rotation steps, each row followed by its count of steps:
The counts run from 0 to 594.
-.17; -.35; -.18; -.18; .06; -.01; -.24; .22; -.27; .15; .26; -.06; -.06; .04; -.22; .03; -.48; -.07; -.04; -.21; -.26; .21; .48; .10; -.04; .06; .15; -.08; -.11; -.18; .00; -.18; .31; -.18; .00; -.10; -.23; -.38; -.28; -.19; .09; .00; -.21; .30; .19; .06; -.10; -.01; -.18; -.25; -.24; .08; .18; .29; .15 : 568
-.03; .06; .15; .04; -.13; -.21; .17; .02; .01; -.31; .12; .13; .14; -.05; .36; .26; .20; -.01; .32; -.03; .12; -.38; .19; -.34; .17; -.14; -.16; .14; -.03; .17; -.09; -.01; -.41; .18; .49; .22; .13; .37; -.01; -.25; .21; -.06; -.05; .07; -.28; -.35; -.04; .07; -.10; -.07; .36; .14; -.08; .05; .21 : 498
-.08; -.05; -.12; -.06; .19; -.22; -.42; -.20; -.27; -.27; .44; -.11; -.19; .05; -.16; -.11; -.06; .14; -.08; -.11; -.18; .06; .37; .24; -.17; -.05; .33; .00; -.12; .11; .32; -.08; -.34; -.47; -.17; .12; -.21; -.25; -.09; -.18; .07; .23; -.01; .25; .16; .16; -.13; .30; .10; -.29; -.06; -.08; -.05; .14; -.12 : 573
-.07; -.02; -.13; -.07; -.34; -.04; .22; .02; -.07; -.08; -.07; .12; -.42; .03; .14; -.04; .02; .06; -.62; .06; .01; .08; .20; -.14; .04; .38; .37; -.21; -.14; -.47; -.10; .05; -.04; -.08; .09; -.06; .14; -.07; .05; .64; -.13; .33; -.16; .13; .18; .08; -.22; -.01; .09; -.28; -.04; .02; .12; -.01; -.08 : 389
-.10; .02; .19; .06; .21; -.21; -.02; -.08; -.07; .02; .40; -.24; .19; -.23; .13; .12; .01; -.01; -.29; .21; -.29; -.10; .11; -.06; .15; -.03; .05; -.04; .14; .24; .39; -.06; -.17; .00; -.33; -.47; -.08; .08; -.10; .03; .13; .16; .09; .28; .34; .19; -.11; .57; -.04; .32; .02; -.24; .22; .08; -.13 : 446
-.16; .02; -.21; -.07; -.06; -.17; .04; -.09; .16; -.14; .04; -.06; -.36; -.28; .14; .08; .36; .01; -.38; -.19; .43; .30; .35; -.20; .14; -.05; .10; -.08; -.32; -.14; -.01; .11; -.06; -.02; .03; -.10; -.09; .27; .21; .52; -.09; .52; .22; .09; .09; -.04; -.02; .05; .35; -.09; .08; -.21; .15; .02; .16 : 177
-.07; -.52; -.16; -.04; -.04; .00; -.02; .16; -.60; .16; .05; -.16; .08; .25; -.05; .19; .00; -.04; .24; -.05; -.24; .15; .14; .20; .49; .03; .20; -.16; -.14; -.13; .09; .19; .03; -.23; .19; .05; -.20; -.13; -.08; -.09; .09; .03; -.29; -.36; .12; .02; .06; .00; .01; -.25; -.27; -.30; .32; .10; .09 : 119
.08; .17; -.09; .08; -.33; .15; .02; -.39; .10; .00; -.02; .30; -.36; .23; -.01; -.06; -.11; -.06; .15; -.14; .16; -.21; .03; -.09; .06; .15; -.17; .04; -.05; -.38; .06; .44; -.17; -.27; .39; .31; .11; .22; .33; .10; -.09; -.02; .07; .10; .15; .14; -.33; -.14; .36; -.03; -.03; .25; .02; -.09; -.42 : 518
-.04; -.06; -.16; -.02; .19; -.24; -.36; -.17; -.20; -.24; .42; -.07; -.16; .02; -.18; -.15; -.04; .26; -.01; -.14; -.18; .11; .29; .30; -.19; -.04; .42; .04; -.12; .26; .24; -.05; -.32; -.51; -.18; .10; -.17; -.12; -.02; -.19; .07; .17; .02; .21; .20; .08; -.14; .40; .12; -.32; -.01; -.08; -.03; .07; -.22 : 574
-.16; -.02; .39; .32; .41; -.14; .03; -.12; .25; .03; -.17; -.12; .15; .01; -.19; .13; -.16; -.03; .15; .32; -.26; .04; -.43; -.18; -.15; -.02; -.27; .04; -.05; -.27; .24; .09; -.14; .17; .43; -.15; .01; .07; .09; -.04; .47; .00; -.26; -.11; .04; .02; .03; -.29; .05; .08; .06; -.35; -.20; .18; .16 : 103
.05; -.16; -.14; .20; .26; -.23; -.11; -.15; -.25; -.07; .14; -.04; .28; .21; -.04; -.06; .39; .08; .58; .00; -.09; -.01; -.01; .22; .10; -.24; .19; .25; -.15; .40; .08; .22; -.36; -.32; .17; .29; -.09; .15; .10; -.37; .23; -.07; .03; -.28; -.07; -.06; .23; .11; .14; -.11; .06; -.13; .07; .04; -.03 : 126
.19; .04; -.06; .08; -.19; .30; -.10; -.12; -.31; .44; .12; -.01; -.06; .06; .14; .00; .18; -.10; -.11; .01; .05; .02; .08; -.04; .16; .14; .07; -.37; .09; -.04; .19; .20; .05; -.25; -.09; -.05; -.11; .31; .08; .03; -.26; -.02; .23; .10; .14; .32; -.15; .15; .34; .28; -.34; .10; .58; .01; -.43 : 301
-.17; -.16; .01; .09; .14; -.07; .19; .28; -.21; .25; -.05; -.12; .24; .10; .01; .20; .00; -.29; .03; .32; -.31; -.04; -.21; -.25; .09; .17; .07; -.17; -.18; -.33; -.08; -.04; .15; .17; .22; -.18; .10; -.19; -.34; .03; .29; .04; -.53; -.06; -.06; .16; .10; -.27; -.28; .14; -.19; -.03; .13; .30; .34 : 472
.05; .01; .09; .16; .33; -.17; -.29; -.40; .36; -.11; -.07; .11; -.28; -.04; -.21; -.39; .22; .03; .13; -.13; .44; .35; .17; .06; -.40; -.06; -.10; .12; -.20; -.11; .05; .04; -.16; -.19; .26; .17; -.16; .12; .23; -.03; .03; .06; .21; .13; -.11; -.05; .24; -.42; .35; -.16; .02; -.04; -.17; .19; .03 : 188
-.05; .12; .30; -.10; -.33; .11; .03; -.07; -.07; .12; .20; .00; -.15; -.21; .33; .38; -.25; -.07; -.14; .10; .04; -.40; .22; -.41; .32; .24; -.25; -.32; .12; -.31; .13; .04; -.05; .16; .23; -.12; .12; .21; -.13; -.06; -.02; .05; -.10; .39; .08; .02; -.50; .08; .04; .15; -.06; .14; .16; .14; -.14 : 293
-.24; -.08; -.21; .14; .08; .16; .13; .31; .12; .18; .00; -.12; .10; -.19; -.08; .43; -.03; -.35; .02; -.17; -.03; .36; -.01; -.45; .15; -.11; -.24; -.32; -.28; -.17; .13; -.10; .41; .16; .14; -.32; -.13; .34; -.06; .07; .22; .23; -.01; .00; -.02; .14; .10; .02; .02; .30; -.06; -.16; .20; .09; .36 : 322
-.10; .05; -.34; -.06; -.15; -.04; .08; .22; -.31; .08; .37; .05; .13; .08; .27; .24; .10; -.46; .21; -.05; -.06; -.33; .27; -.32; .04; -.05; .03; .02; -.13; -.01; -.10; -.02; .04; .01; .03; .15; .07; -.03; -.41; -.19; .08; .07; -.13; .29; -.14; .25; -.05; .12; -.26; .27; -.08; .59; .22; .20; .15 : 141
-.02; .19; .19; .12; -.15; -.04; .31; .01; .10; -.06; -.19; .08; -.13; -.18; .27; .08; .01; -.09; -.47; .07; .09; -.01; .04; -.49; -.20; .03; -.17; .32; .06; -.29; -.17; .03; -.28; .27; .60; .07; .17; .33; .25; .36; .13; -.01; -.06; .07; .07; .00; -.14; -.12; -.03; -.02; .24; .20; .06; .01; .16 : 166
-.01; -.14; .07; .26; .18; -.19; .14; -.36; .14; -.03; .05; -.04; .07; .25; -.15; -.17; .07; -.16; .13; .26; -.27; -.08; -.29; .33; .30; .03; -.05; .14; .03; -.11; .39; .38; -.20; -.17; -.04; -.23; -.06; -.13; .24; .26; .17; .15; -.05; -.23; .44; .26; .13; .12; .17; .16; -.08; -.34; -.03; -.12; -.27 : 456
-.29; -.32; -.15; -.20; .14; -.03; -.17; .29; -.15; .16; .28; -.07; -.01; -.07; -.24; .11; -.47; .03; -.01; -.17; -.30; .21; .40; .04; -.01; -.01; .14; -.02; -.13; -.08; -.01; -.21; .30; -.18; .06; -.21; -.21; -.35; -.24; -.19; .17; .01; -.16; .28; .27; -.02; -.12; .01; -.22; -.31; -.15; .03; .15; .34; .22 : 567
.06; -.06; .20; -.21; -.11; -.24; -.37; -.43; -.05; -.04; .28; .02; -.26; -.01; .11; -.31; .10; .19; -.03; .13; .31; -.24; .45; .21; .09; .32; .18; -.33; -.04; -.13; .13; .16; -.26; -.27; -.06; .01; -.05; -.22; -.15; -.12; -.20; .07; .06; .39; .04; -.10; -.24; -.17; .25; -.22; -.21; .00; .05; .23; -.30 : 59
.06; .00; -.12; .42; .18; .01; .22; .12; .45; -.02; .16; .19; .33; .10; -.20; -.21; -.17; -.04; .07; -.03; -.38; .11; -.02; -.05; -.26; -.02; -.07; .11; .11; .36; .12; -.35; .05; -.01; -.02; -.29; -.01; .12; .02; -.20; .15; -.19; .14; .22; .16; -.01; .27; .42; -.39; .27; .21; .14; -.09; -.08; -.05 : 224
-.05; -.26; .27; -.01; -.13; -.30; .30; .21; -.17; -.20; -.08; -.03; .10; -.02; .33; .14; .14; -.04; -.24; .28; -.01; -.18; .28; -.13; .35; .24; .09; -.20; -.09; -.20; -.06; -.17; -.23; .28; .35; -.17; .08; -.10; -.24; .12; .11; .11; -.41; -.01; -.23; -.29; .09; -.05; -.32; -.23; .08; -.23; -.02; .11; .34 : 261
.12; .02; -.08; .05; -.14; .27; -.10; -.17; -.33; .57; .17; -.05; .02; -.05; .13; .04; .17; -.02; -.11; .08; .00; -.01; .08; -.03; .17; .15; .09; -.28; .09; .01; .09; .25; .07; -.23; -.12; -.11; -.08; .25; .06; .02; -.23; -.05; .21; .10; .26; .23; -.23; .09; .27; .30; -.30; .12; .68; .13; -.40 : 300
.07; -.20; -.35; .20; -.01; .01; -.10; .04; -.11; -.08; .25; .21; .02; .28; -.26; -.18; -.19; .37; .16; -.26; -.38; .16; .18; .31; -.10; .03; .44; -.04; -.06; .35; .07; -.12; -.07; -.49; -.01; .01; -.10; .00; .09; -.28; .04; -.06; .05; -.01; .23; -.09; -.05; .45; -.10; -.33; .08; .01; .05; -.02; -.33 : 577
-.12; -.46; -.14; -.08; .03; .01; -.03; .19; -.58; .21; .13; -.19; .13; .14; -.10; .28; .02; .04; .26; -.02; -.32; .17; .11; .15; .48; -.01; .26; -.22; -.14; -.03; -.04; .14; .13; -.18; .16; -.03; -.19; -.08; -.03; -.06; .16; .05; -.27; -.35; .17; -.05; -.01; .07; .05; -.25; -.20; -.34; .38; .13; .08 : 118
-.06; -.11; -.07; -.06; -.09; -.31; .14; -.02; -.31; -.15; .00; -.06; -.22; .09; .11; -.18; .28; -.11; -.67; .19; -.04; .13; .23; .07; -.03; .24; .43; .07; -.11; -.34; .03; .05; -.28; -.07; -.02; -.02; -.01; -.27; -.05; .61; -.05; .31; -.29; .05; .17; .20; .03; .03; -.03; -.21; -.15; -.03; .16; .05; .08 : 26
-.22; -.11; -.26; -.05; .09; -.12; .02; .39; -.34; -.02; .38; -.12; .27; -.13; .10; .32; -.01; .04; .05; -.23; -.26; .08; .42; -.22; -.07; -.33; .22; .21; -.06; .40; -.10; -.26; -.07; -.08; .16; .00; -.10; .14; -.18; -.30; .28; .00; -.01; .13; .02; -.11; -.04; .42; -.29; -.09; .17; .19; .22; .20; .29 : 352
.12; -.02; .06; .35; .02; .24; .22; -.18; .23; .34; -.15; .09; .05; .03; -.10; -.01; -.03; .09; .19; -.03; -.09; .18; -.28; -.10; .14; -.06; -.24; .10; .13; .07; .08; .32; .05; -.06; .37; -.12; -.06; .47; .55; .09; .06; -.19; .28; -.27; .35; .00; -.02; .00; .25; .19; .07; -.14; .25; -.12; -.30 : 309
.10; -.04; .22; .24; .05; -.27; .09; -.19; .12; -.30; .09; .16; .10; .25; -.07; -.38; -.24; .02; -.05; .09; -.39; -.13; .06; .22; -.17; -.03; -.04; .60; .23; .06; .15; -.10; -.46; -.12; .31; .09; -.07; -.12; .17; -.14; .20; -.28; -.09; .05; .23; .03; .02; .23; -.25; -.19; .19; .18; -.21; .00; -.15 : 584
.17; .19; -.08; .38; -.33; .24; .35; .15; .07; .03; -.34; .32; -.06; .10; .16; .06; .04; -.05; -.25; -.07; .00; .10; -.04; -.47; -.22; .12; -.02; .01; .03; -.20; -.16; -.08; -.06; .08; .54; .17; .16; .52; .20; .20; .00; -.15; -.03; -.04; -.11; .03; -.02; .01; -.09; .07; .16; .33; .11; -.12; -.04 : 163
.19; -.28; -.27; .29; -.21; -.06; .32; .08; .11; -.17; -.24; .34; -.13; .36; -.05; -.34; .39; .11; -.10; -.05; .11; .31; .11; .16; .05; .34; .44; -.26; -.24; .00; -.17; -.06; -.02; -.18; .15; .03; .06; .11; .12; .22; -.19; .08; -.07; -.26; -.12; -.18; .35; .05; -.08; -.30; .07; -.12; .01; -.17; -.02 : 34
.22; .08; .29; .38; .12; .10; .11; -.17; .19; .05; -.23; .00; .02; .05; .04; -.09; .08; -.51; -.09; .02; .07; .19; -.15; -.28; -.03; -.08; -.56; .12; .05; -.30; .30; .09; -.11; .21; .39; -.01; -.21; .39; .21; .06; .10; -.13; .04; -.08; -.07; .26; .26; -.24; .11; .42; -.09; .01; .16; .02; .09 : 314
.10; -.12; -.08; .22; -.21; -.09; .16; .10; -.05; -.38; -.04; .20; .11; .33; .09; .17; -.07; -.26; .54; -.16; -.16; -.26; .09; -.15; .22; -.10; -.24; .15; -.07; -.05; .07; .01; -.29; -.01; .56; .30; -.01; .21; -.04; -.37; .21; -.10; -.20; -.16; -.28; -.10; .14; .06; -.24; -.08; .19; .17; -.16; -.09; .21 : 132
.08; -.27; -.10; .25; .01; .08; .00; -.12; .27; -.21; -.21; .12; -.34; .20; -.26; -.17; -.08; -.11; .02; -.37; .12; .53; .10; .06; .06; -.04; -.19; -.05; -.24; -.35; .22; .07; .10; -.15; .40; .05; -.33; .16; .34; .19; .08; .11; .07; -.24; .06; .05; .28; -.21; .23; -.22; -.04; -.26; -.07; -.07; .11 : 549
